Each row is where one point has got to under a steady rotation. How many steps took it there?
The counts run from 0 to 122.
[146 162 156  87 129 166  76 132  86  76  93 143 110 137 168 115 149 160
 171 109 169 105 105 103 115 135 116 149 111 156 107 163 154  94 133 126
 132 115 107  97 112 126 135  93 142 134  94 105  88 130 144]  43
[ 81 158 194 187 134 116 141 133 139 139  95 170 108 163 145 162 134  99
 147 139 101  97 158 134 141 152 171 149  88 147 102 136 134 131 144 148
 110 143  62 123  90 100  86 153 122 134  93 116 145 164 121]  52
[138 143 148 113 128 114  99 113 104 118 174  52  91 111 137 127 137 119
 158 120 119  94 139 148  88 139  61 164 141 143 128 147 119 112 109 112
 149 130 134 144 136 134 158 105  72 109  77 103 107 147 108]  2
[157 121 113 143 140 125 153 101 127  99 163 150 159 177 153 110 116 105
 126 118 131 169  90 132 113 104 152 121 127  98 164 107  84 106 136 148
 153 102 117  62 105  91 107  78 125 129 165 141  87 142 136]  85
[ 91 157 167 155 132  86 131 151 126 114  83 151  92 152 125 152 120  95
 155 117 107  97 129 165  99 144 181 141  96 168  92 141 112 137 161 126
 160 138 122 138  85 119  55 115 123 137 119 145 148 123 108]  108
[117 109 131 155 117 126 176  99 195 148 162  92  76 139 139 125 114 119
 118 171 141 153 155 139 169 138 128 162 137 100 143 135 119 130 105 139
 138 137 135 159 187  98 181 158  75 123 134 118 124 158 120]  72
[108 116 169 131 128  90 128 125 155 140 199  85 124 135 141 137 120 120
 143  94 160 127 140 127 141 147 109 184 165 120 142 125 111 122 139 120
 153 141 160 144 155 108 101 102  73 113 192 143  69 115  86]  88
[106 121 161 146 101 120 124 190 115 152 130 138 136 130 127 136 158 174
 131 109 175 119 152  77 152 182 118 156 158 140 136 129 175 141 142 135
  76 116 131 144 150  88 130 156 164 118 170 121 101 100 116]  48
[164 126  78 118 108 149 126 157  76 104  89 148 121 123 139 101 147 158
 129 105 153 100  80 149  82 143 142 119 122 174 118 146 150 118 117 128
 139 159 112 117  93 127 208 140 143 135 118 109 133 143 161]  115
[119 110 106 170  98 104 192 133 176 137 171 132 136 178 135 115 132 118
 130 142  98 186 127 106 137 157 140  91 137 105 173  92  78 126  89 172
 132 118 132 129 139 102 152 131 116 121 130 137 136 131 161]  70
[109 117 150 144 101 114 125  89 161 138 173  98  72 126 138 132 133 139
 131 153 153 120 137 184 157 153 106 160 142 123 155 139 132 120  91 140
 150 154 135 141 157 112 205 161  61 120 131 118  82 162 120]  73
[124  95 133  93  70 137 126 133 124 140 147 172 135 129 160 173 100 109
 119 131 101 136 101 105 136 129  75 143 129  79 145  97 170 150 152 176
  87 107 143 110 148 153 133 180 150 119  98 137 104 143 140]  65
[121 102 105 171 125 121 206 112 188 148 165 116 115 161 143 112 127 115
 113 157 109 170 142 104 160 148 145 125 133  96 141 100  88 136  96 141
 121 129 133 146 184  99 171 130  99 127 129 142 140 140 139]  71
[ 93 120 168 175 132 128 140 142 132 153 123 202 129 149 138 156 132  92
 104 115  97  87 146 119 133 130 168 140  99 123  88 150 159 138 157 132
  96 147  81 138 104 111 124 154 141 142  98 114 139 173 140]  51
[124  94 127 161 184 104 136 143 142 155 183 101 145 116 108 115 107  98
  93  82  79  67 140 174  97 112 139 113 150 131  84 126 116 127 129 123
 132 177 122 121  85 130 131 125 107 118 125 140 126 153 136]  91
[ 81  91 152 171 112 135 134 137 116 161 163 203 139 142 146 154 138 114
  92 114 108 110 136 108 117 161 139 149 135 112 103 125 181 145 154 141
  72 156 102 125 101 105 144 162 167 142 116 112 116 163 141]  50
[109 122 121 113 126 129 131 195 134 127 120 191 101 122 151 156  93  68
 124 118 112  98 129  89 138 154 149 150 126 128  80 144 186 154 128 142
  72 137 143 137 120 147 100 130 107 125 113 117 139 148 149]  122
[137 136 135 137 144 123 112 118 118 115 125  47 119 130  77 120 152 169
  94 157 104 121 138 170 115 151 140 107 116 128 137 102  74 117 136 149
 165 124 112 115  99  86 130 114 157 159 157 170 121 103 122]  94
[ 86 132 131 114 103 143 176  95 163 123 139 109  82 116 131 101 147 147
 147 121  86 130 163  97 143 169  80 155 111 102  82 117 115 115 124 128
 115 125 103 182 178 131 154 110 115 146  77 134 148 123 122]  56
[146 119 129 145 142  94 142 202 122 162 121 105 141 141 130 126 135 150
 114 119 175 122 129 102 122 128 155 171 143 137 138 131 131 155 172 104
 116 120 157 156 183  74 112 137 157 125 194 152 104 101 111]  103
[159 136 132 141 139 117 101 140 108  99 154 140 156 182 166 129 116 106
 123 141 157 145  89 142 111 114 142 124 114 115 175 137  94 136 124 165
 152 128 133  53  79  96 129 105 116 128 147 135  70 157 158]  84
[106 114 124 145 118  98 148 138 154 134 151  79  60 117 134 114 102 142
 129 146 148 114 150 173 111 142 143 171 147 153 122 149 113 133 127 113
 139 177 184 166 163 111 184 134 104 122 159 122 107 152 108]  17
[165 153 160 120  68 134 114 148 117 140  90 109 145 124 121 163 149 155
 153 165 146 152 105 117 163 121 105 134 116 122 176 114 154 156 159 167
 109  89  93 136 185 106 131 197 138 109 137 155 105 123 126]  63
[172 154  79 114 123 171 153 153 115 118  59 146 138 103 145 121 127 134
 161 115 129 116  71 134 142  96 180 137  93 167 122 123 146 139 170 134
 130 126  76 141 165 114 132 156 128 122 138 126 143 128 138]  117
[141 129 102 120 103 145 113 157  90 104  90 113  81 109 139 111 135 164
 151 130 158  92 115 153  92 169 123 152 119 185 111 152 146 129  89 123
 142 161 148 144 118 135 204 127 139 143 102 111 117 135 151]  114
[140 122  80 141 128 144 148 156 124  90 101 184 130 175 150 103 119 128
 130 117 166 146  88 109 116 119 195 121 137 152 137 127 112 126 135 150
 141 124 134  74 100 101 133  86 167 145 177 139 102 124 157]  29
[110 148 149 145 133  81 109 173 116 101 130 138 123 167 163 152  94  67
 151 129 114 129 115 148  86  99 148 152 113 140 134 147  82 153 134 155
 141 129 167  92 114 132  52 111 122 125 107 137 107 157 108]  12
[186 151 108 141 160 125 139 185 106 148 110  48 175 104 112 105 134 118
 129 131 111 124 103 126 112  65 133 126 117 134 151 108  84 147 143 125
 115 102  88 140 189 104 133 151 135  94 142 138 126 135 122]  6
[135 138 121 138 114 127 111 133  94 130 122 108 119 138 144  98 150 171
 169 112 121 107 119 148 100 141  96 104 135 157 130 155 142 115  72 144
 119 147  87 106 112 136 222 146 128 104  55  92 134 137 161]  59
[131 128 131  93 146 196 107 100 120 106 108 127  69  88 138 106 139 155
  89 151 128  92 141 106 159 152 133 179  94  96  79 149 162 110 143 124
 110 130 103 142 149 114 151 105 150 165 102 122 109 130 141]  41
[137  91 124 118 114 131 128  76 133 123 177 120 136 110 136 135 116 126
 146 109  86 103  79 191 115 107 109 103 130 135 151 116 134 100 110 156
 156 163  94 106  97 156 178 139  72  95 104 124 112 182 147]  75
[156 130 115 122 135 147 143  91 153 122 147  98 148  98 135 130 127 105
 151 101  73 110  82 185 143  71 117  93 129 129 128 109 125 104 131 159
 153 146  80 105 136 162 139 142  70  84  98 142 141 153 138]  76
[ 80 128 132 137  88 147 192  70 150 134 136 134  88 141 107 100 175 148
 161 124  66 150 136  94 134 189 111 137 105  98 113  99 113 101 126 140
 130 102  90 164 139 125 127  93 130 149  92 146 166 114 125]  55
[126 136 139 116 134 115 109 168 104 113 134 142 119 149 173 154  70  46
 124 131 103 104 104 138  89  92 122 168 100 109 111 139 106 158 164 138
 118 130 149 122 129 137  73 138 119 127 119 129 112 182 112]  11
[124 152 158 138  95 126 102 151 114 130 127  99  98 134 145 112 147 178
 174 133 137 103 137 113 107 168  75 144 135 147 122 169 139 119  73 128
 108 141 119 142 145 141 203 135 108 108  50  84 130 130 136]  58
[ 89 171 187 177  96 115 152 110 125 127  93 148 120 164 121 154 169 125
 173 143 110 116 152 135 133 168 143 117  87 150 140 136 120 110 141 153
 140 115  74 127  84 107  95 137 123 151 105 127 149 132 125]  53
[118 129 122 122 130 157 135 117 134 103 100  96 110 108  71 107 180 202
  96 149 112 126 146 127 144 202 156 107 119 133 116 101 126 108 126 164
 129 124 109 130 109 103 152  91 180 181 154 155 137 101 147]  39
[123 112 104 130 114 144 172 115 166 118 110 157 106 131 144 115 123 113
 133 101 170 153 103 110 165 106 184 168 128 128 115 121 140 108 175 129
 132 126 148 153 180  97  95 100 122 130 206 149  94 110 113]  31
[127 138 111 103 121 148 124 152 123 119 101  87  48 111 133  96 131 156
 147 134 149  97 146 130 113 169 126 175 125 159  91 165 126 126 104 110
 129 167 162 181 149 124 181 119 128 156  94 111 133 116 128]  113
[ 79 106 151 117  86 105 109 133 148 128 142 157  96 101 135 144 126 143
 142  81 171 102 128 129 132 169 138 177 174 151 119 121 163 111 155 123
 145 153 170 147 110 129 107 111 115 128 186 140  81 117 103]  33
